Each named turn below is shown by a few rows before and after it. Which turns, in which order, take the first row of each later pair to the second? The first pair is answered.
D:
[ -3 -22 -27  -8 -23   5 -18  12 -30  34 -36  16   9   8]  ->  [ -3 -15 -19  -9 -23   2  -2  -1 -34  45 -17  23  29   8]
[  4 -10 -25   9 -30   1  11   2   4  32  -6 -23 -13   7]  ->  [ -1  -4 -24   6 -28   6  13   1   2  35  -7 -17 -15   6]
[ -2  14 -28  -9  20  21   9   1  13   8 -27   3 -30   5]  ->  [-12  13 -19 -15  24  20  29  -8   6  18 -11  17  -9   5]
[  7  -5 -15  24 -29  10  15  21  13  -6  16  18  10  26]  ->  [  4  -4 -18  19 -32   6  11  18  17  -9   7  16   7  23]
F:
[ -9  14   0  -5  23   0  -1  -4  26 -28  16 -44 -12 -29]  ->  [-14  15 -38   2   7  24  21  23  -4 -25  -5   4 -30  10]
[  9 -13 -21   5  -3  -8  -8  14 -14  -1  -2  22  10  38]  ->  [  7 -14  11  -7  -4 -22 -11   3  -9  17  14   9  41  12]
[ -3  -7  -7   7 -10   8   6   9 -18  -8 -24  15 -30  19]  ->  [ -5  -5  29   0 -16  -6  12  -6 -31  24  -6  13   6   5]
[ 36  15 -42  40 -26  -6   2 -26  49 -34  42 -33 -10  39]  ->  [ 25  15 -52  40 -44   9  32 -21   7  -5  35  17   7  66]
K:
[-33  12  11 -41  49   3  -6 -18   7 -20   2 -19  -7 -33]  ->  [-24  11  21 -32  33  -4  15 -36  12 -11  31 -12  19 -30]
[ -8  13 -15 -10   5  25  37  -9  -4  -9   4  21   2   1]  ->  [-20  10 -24 -19  12  26  24   0 -16  -5 -14  13  -8   1]
[ -3 -10  11  -2   2   6 -53  10  10  21 -34 -33 -23   2]  ->  [ 12  -9  33  18 -22  -9  -9 -26  21  36  19 -18  32  11]
[ 33 -29  38  23 -28 -29 -52  23  13  25 -25 -26  10   1]  ->  [ 43 -27  26  40 -34 -34 -41  11  28   9   2 -27  12  13]
Then:
Between the rows of a pair lie 2 to 3 turns.
[-13 -15  13 -18  15  -9   0  14 -11  42 -10 -27 -24 -21]  ->  [ 20 -20 -25  23 -17 -11  27  19  10   4   5  -4 -41  20] : K, D, F
[  6   3 -20   1  -1  13  38  -5 -18  -5  21  23  10  18]  ->  [-10   3 -11 -10   4  13  28   3 -34  20   0  23  18  11] : K, K
[ -9  29 -18  -6  64  -3  42   0 -14  -8   6  41 -22  26]  ->  [ -4  28  20 -13  77 -20  14 -25  18 -17  25  -4  -9 -14] : F, F
[ 19  -1  -3  27 -26 -13   8 -11  15  -7  21   5   5   7]  ->  [ 15  -2  15  12  -7 -22 -22  -7  22  -5   2 -23  -2 -17] : K, K, F
[ 14  21 -14  24 -19 -13  38 -28   5 -24  27  -2   8  27]  ->  [  6  19 -17  19 -22  -7  42 -23 -15  -8  28  10  15  32] : K, F, K
[ -1  -8  -9  -6   2  19  29 -32   2  14  21   9  15  14]  ->  [ -7 -14 -12 -13  25  24 -11 -20  19  -8  -7 -25 -23  -8] : F, K
[-20  11 -11  -9  35  17  -3   6  -5  -8 -11  -3 -23 -12]  ->  [ -9  13  -2   6  11  11  31 -15 -10   5  25  20  12  -1] : F, K
[-20  19   7 -33  38   7  13 -19  -3  -3  16  -4  12 -23]  ->  [-18  21 -13 -24  29  15  32 -16  -8 -10  17  24   5   0] : K, F, F
[-10   0 -17   3  26   7  -7 -18  27 -39   8  -2 -41  -4]  ->  [  0  -3   5  11   4  -6  26 -42  23 -14  51   7  10   2] : K, K
[  5  -6  32   1  -3 -14 -47  15   1  -4 -11 -28   6 -13]  ->  [ 30  -2  -9  31 -17  -4 -12   8  15 -34  12   2  -2  22] : F, K, K
[  8  -8   4  -3  -4   3 -31   2  15  -1 -24 -24 -25 -22]  ->  [ 12 -12   4   5 -31   0  13  -8 -18  30  -2  19  19   9] : F, K
[ 16  -2 -26  24 -13  13  13   1  30 -33  19  -2 -31  32]  ->  [  6  -4 -14   5   7  16 -21   6  26 -37  -1 -31 -48   3] : F, F, K
[-38 -13 -24 -21  18  26  -9  22 -24   7 -40 -10 -25  -7]  ->  [-15  -9 -28  -2 -11  22  47  -4 -27  11   8  25  16  21] : K, K, F
[-17  -3   1 -21  -5  17  19  -4 -22  20  15  10   9  -4]  ->  [ -1  -2   4 -10   2   7  16 -19   7 -10  40  -9   5 -13] : K, F, F
[  3 -28 -21  -9  -7  -1 -56  28  32  -9 -51 -23 -36 -12]  ->  [-12 -27  22 -31 -26 -14 -20   9 -17  64 -36  -2  40 -16] : F, F
[ 16 -33  29  10 -38 -17   3  14  -9  48  -7  19  33  16]  ->  [ 31 -30 -12  31 -25 -12 -30  27  35 -17 -21  -7 -32  19] : F, F
[  5  24  30   7  26 -25  10 -29  40 -27  51 -54  34 -41]  ->  [-17  18  52 -20  33 -23 -13 -19   5  15  16 -55  43 -52] : K, K
[ 21  -4 -26  36 -35 -14   0   4  21 -27   9  -1 -25  20]  ->  [ -5  -7  15  -2 -16 -13 -46  18 -10  19 -40 -26 -17 -19] : K, F, F
[  3  12   7 -11   5   8  41 -24   0   4  29   1  17   9]  ->  [ -3  11 -19 -10  14  20  41  -7 -14  -4  11  10  -7  24] : K, F, K
[-46  24 -18 -30  28  18  34 -26 -32   1  14  38  17  -3]  ->  [-46  27   3 -41  45  12  -5 -32  -6 -17   6  -6   5 -43] : F, K, K
[  3   9   5   7 -14   2  44 -18   2  -7  53  -4  27   7]  ->  [ 12 -10 -22  24 -34  11  24  22 -22   7   2  19  -5  38] : D, D, F
[  7   9   0   6  -3   3  46 -30  12  -9  49  21  22   1]  ->  [-22   6  21 -26   7   9  23  -9 -28  42   3  15  37 -18] : K, K
[ -2  17  12  -3 -14   1 -46  -2  13  11 -14  16 -31 -14]  ->  [-10  25  28 -15 -14   2 -18 -22   4  23  13  31   5 -14] : D, D, D
[ -4   6  29  -5  14  -6   8 -59   7  33  68 -11  40 -44]  ->  [-22 -17   8  -9  -2  12 -47   9 -46  85 -29   8   4 -21] : D, F, K
[ 18 -16 -10  29 -23 -22  18 -37  -1  -1  23  28   6  21]  ->  [  0 -26   4   7  -3 -20 -46  -7 -14  22 -38  -8 -23  -4] : F, D, K
[  4 -24 -17  11 -15 -11 -28  22 -29   5 -41   2 -21  13]  ->  [ 29 -30  16  31 -36 -34 -23  -5   5   5   6 -19  15   2] : K, D, F
[ -6   6  -3   1 -19  -4  -3  -2 -12  22   0  19  21  16]  ->  [  6   6 -16   6  -8  -8 -25   4  21 -20   0  -8 -13   6] : F, F
[-18   8 -18 -14   8  25  28   7 -23  19   6  22   6  19]  ->  [-12  12  14 -17  10  11  28 -20  -2  20  32   2  32  -4] : K, F
[  0 -13  13  -6 -12 -11   5   6 -14  29   0   5  26   1]  ->  [  2 -11 -16   6 -15  -3   8  16 -20  10 -16  16   6  18] : F, F, F
[ 23  -4 -29  20 -39   0   1  -2 -16  19   3  23   5  26]  ->  [ 35  -9 -20  25 -39 -14 -31   2   8   6 -10 -10  -8   9] : F, D, F
[ 22  -3   0   6 -29  -4  44  -2  -2   8  20  36  23  27]  ->  [ 17 -16  28  -8   0 -11 -37  27  15  15 -35 -31 -16 -19] : F, D, K
[-24  20 -28 -32  27  30  -1   4 -34   9  22  15 -13  -5]  ->  [-17  23 -38 -17  26  25   6   4 -16 -12  32  15 -25   4] : K, K
[ 16  -3  15   4 -34 -22  33 -28  13  13   8  -6  34   0]  ->  [ 25  -2 -30  21 -32  -6  26  -4  18 -29 -11   6 -14  26] : F, F
[  6  17   2  15   2   1  49 -47  17 -26  57  13  36  -7]  ->  [  7  15 -32  26   3  18  52 -29  15 -47  40  31   5  13] : F, F
[ 52 -14   0  52 -40 -32  19  -3  27   0  26  14  23  40]  ->  [ 50 -22  35  37 -34 -43  -6  -7  27  20  17 -15  35  13] : D, F, F
[ -5   2   9 -23 -20 -12 -46   4  11   0 -28 -16 -12 -18]  ->  [-18  16   5 -31 -19  -4  11 -13 -24  22  -3  28  24   0] : F, D, D
[  3   5   4   0  26  -2  -7   5  -9  -9 -17 -37 -15 -20]  ->  [  5  10  12   7  -2   2  30  -4 -37  19   1  -2  23   9] : F, K
[ 11 -10  20  13  12 -17 -37  14  69 -45  -1 -69 -50 -29]  ->  [-21 -14  26  -5 -34  -2  39  19 -50  73   0  37  42  26] : F, F
